[130 108 128 146 151 155]  dor
[117 116 166 192 161 123]  kudil
[103 104 132 154 151 132]  boz
[131 183 162 116  61  99]  Bem
[131  88 118 162 176 159]  Lodom
[213 147 142 158 156 141]  dato
[ 99 132  98  95 131 141]  mipiz
[160 128 128 137 151 137]  busi
[129 132 166 154 136  92]  bokuf
both dor boz: 
[151]
succ: [158]
[156]
asked: [160 128 128 137 151 137]
busi
asked: [103 104 132 154 151 132]
boz
asked: [129 132 166 154 136  92]
bokuf
succ: [146]
[151]

[142 136 131 128 132 110 158 131 132 144] = muzo
[118 139 116 115 123 127 132 139 127 124] = lalem
[137 116 117  97 115  86 154 113 126 144] = Fov
[130 102 136 144 140 103 150 121 118 166] = neta
[135 137 109 130 135  97 142  79 127 126] = laz
[149 154 136 134 118 160  88 136 136 106] = midu
[146 139 122 120 137 192 114 137 127 140] = tupi
[114 170 133 129 117 125 171 145 133 142] = per
both midu muzo: 
[136]
succ: [134]
[118]

[165  92 177 157 158 127 137 186 156 154 141 124 138 151 151 177]  bosup
[ 75  68  57  86 112 131 124  41  87 111 113 132 119 142 176  62]  kon
[102 105 112 102  98 119 116 132 117 102 129 119 116 106 111  92]  lut
[144 142 140 150 156 129  91 146 139 149 129 127 133 143 140 156]  lofov
[145 148 165 148 152  41 128 175 154 154 137 119 128 142 137 152]  leruf
succ: [157]
[158]
both lut bosup: 
[92]
succ: [131]
[124]
succ: [158]
[127]
both leruf lofov: 
[142]
both bosup lut: 
[92]

[ 85  66 130 150 100 107] -> Kipa
[ 91  87 112 153 118  86] -> sigo
[ 74  57 140 149  98 111] -> zuke
[ 94  79 101 155 107  70] -> vebu
[ 86  65 123 145  93  97] -> doz
[ 90  82 108 157 156  81] -> gota
[ 93  81 105 150 101 145] -> ketib
[100  72  98 157  92  66] -> relon
succ: [108]
[157]
succ: [82]
[108]
both relon gota: 
[157]
succ: [155]
[107]
succ: [156]
[81]
succ: [118]
[86]

[101 106 136  42 131] : Losa
[109 119  95  97  75] : vit
[112 135  82  89 101] : mimo
[110 135 184 186 129] : Kifi
both Kifi mimo: 
[135]
succ: [186]
[129]
succ: [109]
[119]
asked: [110 135 184 186 129]
Kifi
asked: [101 106 136  42 131]
Losa
asked: [112 135  82  89 101]
mimo

[ 66 196 156  70 173 190] = sus
[ 66 157 157  70 110 155] = figo
[ 80 156 157 154 173 155] = Rus
[156  59  55 213 184  60] = reseg
both sus reseg: 
[156]
asked: [156  59  55 213 184  60]
reseg
both reseg Rus: 
[156]
asked: [ 80 156 157 154 173 155]
Rus

[111 101 101 144 100 108] -> lofop
[160 109 145 133 101 143] -> toz
[118 173  95 158 183 152] -> dos
[114 107 103 178 146 176] -> luz
[111 101 101 108 105 144] -> motu
[144 165 144 117 100 134] -> Nimug
[139 108 100 149 133 180] -> geb
[143 112 191 133 159 143] -> sudov
both geb motu: 
[108]
asked: [144 165 144 117 100 134]
Nimug
both motu toz: 
[101]
succ: [149]
[133]

[131  94 118 112 116 178 108  70]  puz
[153  91 103 130 179 168 108  64]  Ges
[190  73  66 183 102 116  59 103]  Bira
[189  70  86 178 184 109  73  82]  Ras
both puz Bira: 
[116]
both Ges Bira: 
[103]

[144 108 123 160 145 106 108 166 149 115 164 133 141 158 141 107  94 123
 156 102 115 154  99 161 161 158 104 161 155 161 117 157  97 155 111 105
 141 111 141 112  94 139 150 105] = konen
[107 135 119 107 105 135 135 135 103 132  95 153 159  97 159 134 132 145
  95 132 142  98 133  94  98 154 136  97 118  99 128 116 133 166 135 128
 159 134 109 134 131 156 158 128] = zor
[143 121 139 145 148 120 121 154 143 125 154 109 108 151 107 121 114 118
 151 123 114 145 120 151 158 120 120 154 137 149 133 138 121 101 122 131
 107 122 139 124 117 110 108 132] = bezi
[153 118 136 159 152 117 119 171 158 119 172  93  89 169  93 118 115 106
 168 118 109 165 120 174 170 106 115 170 148 170 126 148 117  86 119 124
  90 118 151 123 118  93  89 123] = pemu
[120 123 111 124 113 123 122 117 122 121 116 158 166 118 168 121 126 139
 117 117 140 122 120 119 109 157 122 116 133 122 115 132 118 182 122 111
 168 123 123 121 121 162 170 110] = podes
[141 143 139 137 141 142 143 142 142 142 143  77  63 171  58 143 141 112
 137 147 114 141 144 138 145  74 144 141 117 137 138 121 144  49 141 142
  59 144 138 141 144  65  54 142] = Gom
[116 144 134  99 115 147 144  96 112 138 100 125 117 105 119 146 161 130
 109 151 141 109 155 104 100  99 148 102 119 102 138 103 143 102 142 150
 118 141 119 138 161 120 108 149] = Faz
[115 119 108 122 108 119 119 114 117 118 111 170 181 112 185 117 121 144
 112 111 144 117 115 115 104 171 117 111 136 120 112 170 112 201 120 106
 183 119 120 118 116 176 187 104] = Beke
[123 140 136 109 124 143 140 108 121 136 111 119 112 116 113 141 154 127
 119 147 135 119 150 115 113  97 144 114 111 112 137 108 152  95 138 148
 113 138 125 139 155 114 101 148] = zuk
[137 127 137 130 139 129 127 135 137 127 138 114 109 139 111 128 135 119
 141 133 123 139 134 140 138 105 129 139 128 136 132 126 135  97 127 137
 110 127 136 128 137 112 105 137] = vusin
[123 140 136 109 124 143 140 108 121 136 111 119 112 116 113 141 154 127
 119 147 135 119 150 115 113  97 144 114 111 112 137 108 152  95 138 148
 113 138 125 142 161 120 108 149] = dufi
asked: [141 143 139 137 141 142 143 142 142 142 143  77  63 171  58 143 141 112
 137 147 114 141 144 138 145  74 144 141 117 137 138 121 144  49 141 142
  59 144 138 141 144  65  54 142]
Gom
asked: [144 108 123 160 145 106 108 166 149 115 164 133 141 158 141 107  94 123
 156 102 115 154  99 161 161 158 104 161 155 161 117 157  97 155 111 105
 141 111 141 112  94 139 150 105]
konen

[ 81  88 141 106 132 183  77 145 157 121  94 115 114 139 161 171]  rofak
[153 160 141 106 132 183  77 145 161 121  94 115 114 124 152 157]  telik
[ 57 162 147  76 175 134 125 204 159 181 111 194 101  60 101  89]  kige
[ 67 156 133  75  57 125 108 194 157 178 116 189 104  57  99  92]  bal
[ 67 158 126  83  66 131 109 191 161 175 117 189 105  58  97  92]  riso
[ 56 161 143  81  60 138 127 204 165 176 112 194  99  62  98  91]  dozok
[ 81 164 120  80  75 125  95 177 166 179 132 177 111  63  88  94]  gura
[ 67 155 136  70  49 119 103 192 151 181 117 190 105  55 104  92]  Supib
succ: [160]
[141]
succ: [147]
[76]
both riso kige: 
[175]
succ: [80]
[75]
both riso telik: 
[161]
succ: [58]
[97]

[185 148 177 146  65 148 127 141 193 108 120 109 194  64  82 155 141  73
  72 178  78 106 126 159 151 182  77  64] : Vig
[152 186  83 114 170 117 182 130 112 116  82  94  66  93 167 102  76  87
 116  69 188 190  65  90  97 165 120 186] : Neke
[155 188 136  93 161 115 114 112 165 169 106 132 116 131 138  92 171  71
 191 103  88 176 135  78  87 121 178  72] : dedu
[144  87 107  69 134 138 185 126  71 126  93 163 182  75 129  86 116 175
 168 150  83  67  95 100  84 183 174 151] : Kol
[106  70 143  77 167  85 101 173 154 173 105 181 188  84 147  95 157 126
  73  81 120  81 123 119 144 137 188 113] : tili
[102  89 157 155 147  62 179 131 111 172  84 170 191 130 153 153  72 191
 180 188 150 114 167 142  77 168 109 182] : Niso
[106 177  64 186 162 170 103  97  92 112  88 188  91  90  65 134  98 124
 166 111 153 103 178  94 135 153 141 117] : Zab
succ: [181]
[188]
asked: [155 188 136  93 161 115 114 112 165 169 106 132 116 131 138  92 171  71
 191 103  88 176 135  78  87 121 178  72]
dedu
succ: [62]
[179]
succ: [85]
[101]

[170 117 142  75 131 129 150 163 115 146  73 130 147  91 118 152 117  89
 135 133 130 120 117 120 123 132  66 147 124 201 131 122 129 138 132 183
 117 141  89 145 141]  kili
[158 126  99 162 150  95 101 124 121  95 158 159 108 138 142 153 142 139
 133 103  81 104 168 158 165 116 123 155 163 124 171 159 137 170 114 116
 184  97 117  86  95]  dar
[170 117 108  75 131 129 150 163 115 135  73 130 147  91 118 152 117  89
 135 115 130 120 117 120 142 132  66 141 130 139 180 150 160 178  87  96
 158 111 134 111  89]  vez
[170 117 142  75 131 129 150 163 115 134  73 130 147  91 118 152 117 107
 135 133 130 120 117 120 123 132  66 104 166 121 128 124 163 164 141  76
 133  91 152 187  94]  nitiv
succ: [114]
[116]
succ: [171]
[159]
asked: [158 126  99 162 150  95 101 124 121  95 158 159 108 138 142 153 142 139
 133 103  81 104 168 158 165 116 123 155 163 124 171 159 137 170 114 116
 184  97 117  86  95]
dar
asked: [170 117 108  75 131 129 150 163 115 135  73 130 147  91 118 152 117  89
 135 115 130 120 117 120 142 132  66 141 130 139 180 150 160 178  87  96
 158 111 134 111  89]
vez
asked: [170 117 142  75 131 129 150 163 115 146  73 130 147  91 118 152 117  89
 135 133 130 120 117 120 123 132  66 147 124 201 131 122 129 138 132 183
 117 141  89 145 141]
kili
asked: [170 117 142  75 131 129 150 163 115 134  73 130 147  91 118 152 117 107
 135 133 130 120 117 120 123 132  66 104 166 121 128 124 163 164 141  76
 133  91 152 187  94]
nitiv

[165 118 152 134 172 111  92 109 125 112 110 162 132  79  80 111 114  86
 102  84 156 135 108 171  97 164  96 129 172 115 149] : gop
[153 114 159 115 174  82 121  84 130 129 133 154 165 116  47 104 133 123
 115  85 166 143 111  95 108 149  88 114 153  95 133] : fogid
[157 106 130 132 118 153  59 143 154 118  86 172 171  74 143 103 118  73
 100  83 130 132 126 145 133 132 172 141 165 153 159] : Kini
asked: [165 118 152 134 172 111  92 109 125 112 110 162 132  79  80 111 114  86
 102  84 156 135 108 171  97 164  96 129 172 115 149]
gop
asked: [153 114 159 115 174  82 121  84 130 129 133 154 165 116  47 104 133 123
 115  85 166 143 111  95 108 149  88 114 153  95 133]
fogid

[127 129 128 127 130 127 129 128 126 128 128 127 128 127 130 126 132 149
 191 207 173 137 128 125 196 127 125 128 125 130 128 131 129 127 130 130
 129] = Sili
[128 127 127 127 127 128 130 128 127 130 130 129 129 133 157 197 206 164
 135 129 128 128 127 129 128 129 128 129 127 128 128 128 127 129 127 127
 130] = bipi
[126 126 127 126 128 128 129 129 132 129 125 128 130 129 126 130 128 128
 129 127 125 130 158 127 129 129 197 127 126 128 129 128 128 133 157 199
 202] = tud
[125 126 127 129 126 130 126 162 202 202 160 136 128 127 130 126 128 128
 129 127 129 129 127 127 130 128 127 127 130 129 130 127 128 126 127 157
 130] = nezuz
asked: [125 126 127 129 126 130 126 162 202 202 160 136 128 127 130 126 128 128
 129 127 129 129 127 127 130 128 127 127 130 129 130 127 128 126 127 157
 130]
nezuz
asked: [127 129 128 127 130 127 129 128 126 128 128 127 128 127 130 126 132 149
 191 207 173 137 128 125 196 127 125 128 125 130 128 131 129 127 130 130
 129]
Sili
succ: [199]
[202]
succ: [136]
[128]
asked: [128 127 127 127 127 128 130 128 127 130 130 129 129 133 157 197 206 164
 135 129 128 128 127 129 128 129 128 129 127 128 128 128 127 129 127 127
 130]
bipi
succ: [207]
[173]

